In the data rows, the value 128 means zero.
All groups share one centre, and each spreads out both ways along 4 directions of its own. There are 3 groups. The first row asked about is in group 0, and each new group gets the next number.
Each row in order, then its group:
[ 99 167 147 119 172  65  89 138 111 186  62 202] -> 0
[136 149 103 112 108 184 134 116 148 107 132  78] -> 1
[139 170 112 128 167 120 112 147 110 138 157 128] -> 1
[199  62 137 176 103  72  87 123 128  66 197 157] -> 2
[100 118 111 109 119 179 131 105 126  99 107 112] -> 1
[122 107 112 188 132 106 123 121 141  52 167 202] -> 2
[101 121 106 130 131 157 160  76  80  81 133  99] -> 1
[102 145 147 124 161  79  99 131 105 159  66 168] -> 0
[112  88 152 145 148  92 126  97  64 108 131 158] -> 1
[ 91 144 142  90 155 128 153 122 117 176 100 127] -> 2
[181  83 142 160 107  92 122 130 139 108 165 142] -> 2
[119 116 148 141 133 123 152 123 143 143 151 159] -> 2
[202 115 144 106 118 100  83 129 122 129 138  90] -> 2
[160 128 133 130 127 127 105 105  55  86 169  30] -> 1
[168  70 111 228  95 163 224  92 188  36 218  26] -> 0
[140 112 162 146 139  78 132 143 123 150 137 170] -> 1
[ 40 233  29  83  88 255 142  37 206  58   0  91] -> 2
[135  88 132 174 111 110 146 137 141 106 164 183] -> 2
[164 188  74 104 144 158  89 130  54  75 180  17] -> 1
[108 130 131  42 138 125  34 126  41 161  38 166] -> 0
[135 108 127 141 104 134 155 152 195 167  95 156] -> 1
[156 120 149 144 118  97 116 126 128 132 145 112] -> 1
[154 121 157 156 134  90 121 132  89 150 154 121] -> 1
[142  74 131 128  50 187 147  88 183 101 110  68] -> 1
[145 140 138 144 166  72 115 159  96 133 154 148] -> 1
[ 99  92 114 125 116 183 147  68  73  77 125  53] -> 1
[ 67 197 152 174 217  10  78 143  91 173  26 212] -> 0
[104 161 166 194 155  47 152 162 199 203  88 203] -> 0
[115 142 119 102 144 132 100 152  97 143 123 130] -> 0
[ 31 148 130 128 148 175 212 143 135 182  87 151] -> 2
[ 14 183 101 138 174 151 142 155 113 136 108 157] -> 2
[112 170 135 127 149  92 120 163 133 167 110 171] -> 0
[ 94 126 101 126  99 172 169  85 153 132 111 135] -> 1
[146 240  85 100 194 145  73 158  72 100 168  65] -> 1
[134 196 132 129 212  45  92 200  95 153 152 215] -> 1
[174  72 104  66  86 195 122 143 109  98 195  95] -> 0
[ 98  52 170 167 128 105 152  77  76 118 118 156] -> 1
[ 68 177 112  93 120 203 164  89 173 152  69 125] -> 2
[106 147 150  87 145 101  72 142 104 174  75 185] -> 0
[125 105 144 151 148 101 135 135 116 129 141 153] -> 1
[108 146 155 156 135  77 133 131 151 184  76 186] -> 0
[103 138 162 113 162  81  85 137 127 166  64 209] -> 0
[126  97 104 114 121 160 129 134  89 142 109  88] -> 0
[102 135 115 103 126 151 132 113 139 117  88 108] -> 2
[140 150 154  71 113 128 105 141 166 178 147 210] -> 0
[153 190 124 127 177  84 105 206 152 173 129 191] -> 1
[ 97 102  99 110  65 223 181  96 214 118  78 111] -> 1
[137  99 140 128  84 139 134 123 199 140 112 119] -> 1
[156  98 116 114  99 173 152 147 155 118 191  99] -> 0
[154 117 150 151 147  65 101 132  72 123 150 138] -> 1
[173  99 108 131  76 143 133  81 171  80 115 110] -> 2
[116 124 141  94 133 113  98 132  99 157  66 166] -> 0
[153 114 150 131 107 127 127 123 167 135 132 104] -> 1
[109 114 151 147 148 109 147 139 126 150 151 163] -> 2
[180 120 136 131  97 127 116 141 136 130 153  49] -> 1
[128 148 156 101 129 100 112 151 163 163 132 209] -> 0
[162 209  99 102 170 128  76 170  93 104 185  69] -> 1
[132 118 127  88 124 131 103 124 121 141 121 167] -> 0
[170  95 138 146  75 161 183 113 206 105 206 116] -> 0
[148 129 140  75 115 149 108 150 142 169 130 171] -> 0
[111 135 112 121 121 146 149 136 144 130 118 143] -> 1
[183 152 124 129 137 104 100 177 113 128 166  68] -> 1
[164 137 158  77 157  89  93 162  85 184 121  76] -> 2
[129 125 201 119 215  33 137 209  30 255 183 128] -> 2
[ 23 171  68 155 127 190 157 108 163  79 100 166] -> 2
[ 95 173  85 112 169 140 128 140 103 118 124 151] -> 1
[ 61 180  98 119 140 173 144 119 132 132  69 128] -> 2
[132 138 133 205 133 113 174 148 173 119 183 111] -> 0
[ 67 150 114 146 172 102 129 161  77 119 131 140] -> 2
[ 59 118  76 163  96 172 178  92 178  52 103 165] -> 2
[135  81 153 152 117 103 135 136 133 141 124 132] -> 1
[119 129 114  88 146 130  99 160 120 148 145 153] -> 0
[133 152 132 127 161  97 102 132  77 109 151 138] -> 1
[137 198 106 105 178  90 101 191 167 163 131 180] -> 1
[157  94 148 137 100 138 141 109 177 129 157 162] -> 0
[119 165 173  48 141  86  50 132 121 185  71 249] -> 0
[174  97 174 122 142  83 127 166 111 182 158 117] -> 2
[148  92 136 125 102 141 130 103 151 114 138 124] -> 0
[113  95 128 144  83 163 172 114 163 150  98 129] -> 1
[ 99 123 115 175 160  99 137 134  89 122 109  98] -> 0
[116 124 130 162 138 104 142 108 124 103 116 119] -> 0
[181 168 108 129 138 121  85 129  70  83 194  18] -> 1
[152 103 139 105  93 147 134 135 169 136 152 146] -> 0
[  0 202  35 178 131 237 231  93 175  95  49 204] -> 2
[180  98 216 125 186  28 109 204  47 231 192 124] -> 2
[123 170 122 198 159 106 151 139 133 125 167 109] -> 0
[124 112 133 145 128 134 145 110 122 127 122 131] -> 1
[170  61  99 158  98 185 197 103 122  17 234  11] -> 0
[179  43 108 208  67 173 231  91 179  61 187  36] -> 0
[255 108 133  96  51 119  56  79 166  72 125  50] -> 2
[ 99 152 137 108 141 135 144 138 125 167 101 119] -> 2
[110 145 123 221 166  77 179 146 141 125 152 107] -> 0
[  0 240  27 131 134 221 128 117 141  84  32 105] -> 2
[144  88  85  78 103 198 110 128  72 102 155  77] -> 0
[163  95 126  67  74 197 129 120 144 117 181 106] -> 0
[173  87 118 109  57 177 119  78 207  64 111 121] -> 2
[119 143 155  92 142 103  82 135 111 161  86 186] -> 0
[112 102 139 138 122 134 137 107  97 120 133 122] -> 1
[143 120 153  21 103 135  65 119 123 143 102 199] -> 0
[118  77 144 146 102 124 157  95 123 116 110 130] -> 1
[112 126 155  98 174  99 135 170  84 220 120 106] -> 2
[157 186 102  99 107 166 101 135 180 127 136 102] -> 1
[142 105 134  29  97 166  68 110 102 136 114 154] -> 0
[159  76 130  90  71 188 128  99 136 117 144 108] -> 0
[225  98 166  44  92 130 100  89 160 160 100  58] -> 2
[143 129 137 129 127 136 148 152 176 134 179 140] -> 0
[156 143 139 149 154  69 110 160 120 130 150 178] -> 1
[ 92  73 137 136 115 150 149  80  73  85 110 116] -> 1
[144  88 105 173 127 151 173 122 134 103 158  64] -> 0
[143 144 147 135 128 115 124 132 155 132 164 152] -> 0
[141 110 147 134  96 129 139 118 146 137 122 122] -> 1
[148  95 126 110 100 154 114 106 128  90 145 114] -> 0
[  0 167  92 142 122 209 210  92 182 101  71 192] -> 2
[246 111 170  69 107 108  68 125 129 154 123  42] -> 2
[108 158 147  97 149  83  86 134 102 182  78 202] -> 0
[155 136 139 154 163  66 113 158  76 139 177 136] -> 1
[157 205 128 111 161  85  98 207 208 182 134 196] -> 1
[165  58  98 173  84 192 190 104 147  59 195  29] -> 0
[142 118  94 119 128 166 102  46  13  28 161  35] -> 1
[141 161  89 123  99 158  94 104 155  92 100  86] -> 2
[114 182  89 131  56 231 148  33 233 102  94 167] -> 2
[129  65 140 117  61 169 146  85 181 101 105  87] -> 1
[ 78 176 156 211 191   8 122 129  97 173   1 171] -> 0
[148 167 108 117 140 135 115 140 113 119 164  81] -> 1
[149  87  92 180 114 164 199 146 132  80 198  40] -> 0
[118 127 101 141 113 142 126 112 152  81 127 149] -> 2
[ 71 133 111 147 130 153 159 127 147 125 117 155] -> 2
[139 126 118 142 125 138 132 139 110 127 133 103] -> 0
[116 118 137 153 132 106 128 111 104 124  84 114] -> 0
[ 73 142 113 140 146 134 145 137 118 116 120 144] -> 2
[135 194  88 106 156 140 100 131  97  95 150  80] -> 1
[146 143 122 102 114 139 107 131 141 120 103  90] -> 2
[155  91 135  77  86 171 122 113 139 116 158 118] -> 0
[199 100 158 127 137  74  85 163 102 148 164 105] -> 2
[132 120 115 178 147  84 110 148 102 101 177 163] -> 2
[ 71 157 139 118 164 141 143 167 111 187 101 125] -> 2
[177  82 162 143 126  79 122 152 124 139 181 149] -> 2
[ 91  38 125 126  72 193 186  56 131  97  91 100] -> 1
[ 55 195  73  94 101 231 102  89 183  58  40 112] -> 2
[218 100 184 118 164  30  78 187  55 193 180  90] -> 2
[ 81  62 185 178 151  46 177 134 145 186  99 255] -> 1
[ 89 178 131 190 189  43 126 157 115 163  90 169] -> 0
[167  85 187 126 139  83 151 144 129 178 167 142] -> 2
[180 101 165 125 123  94 123 143 127 129 153 122] -> 2
[111 112 106 188 147 130 161 158 110 146  99  84] -> 0
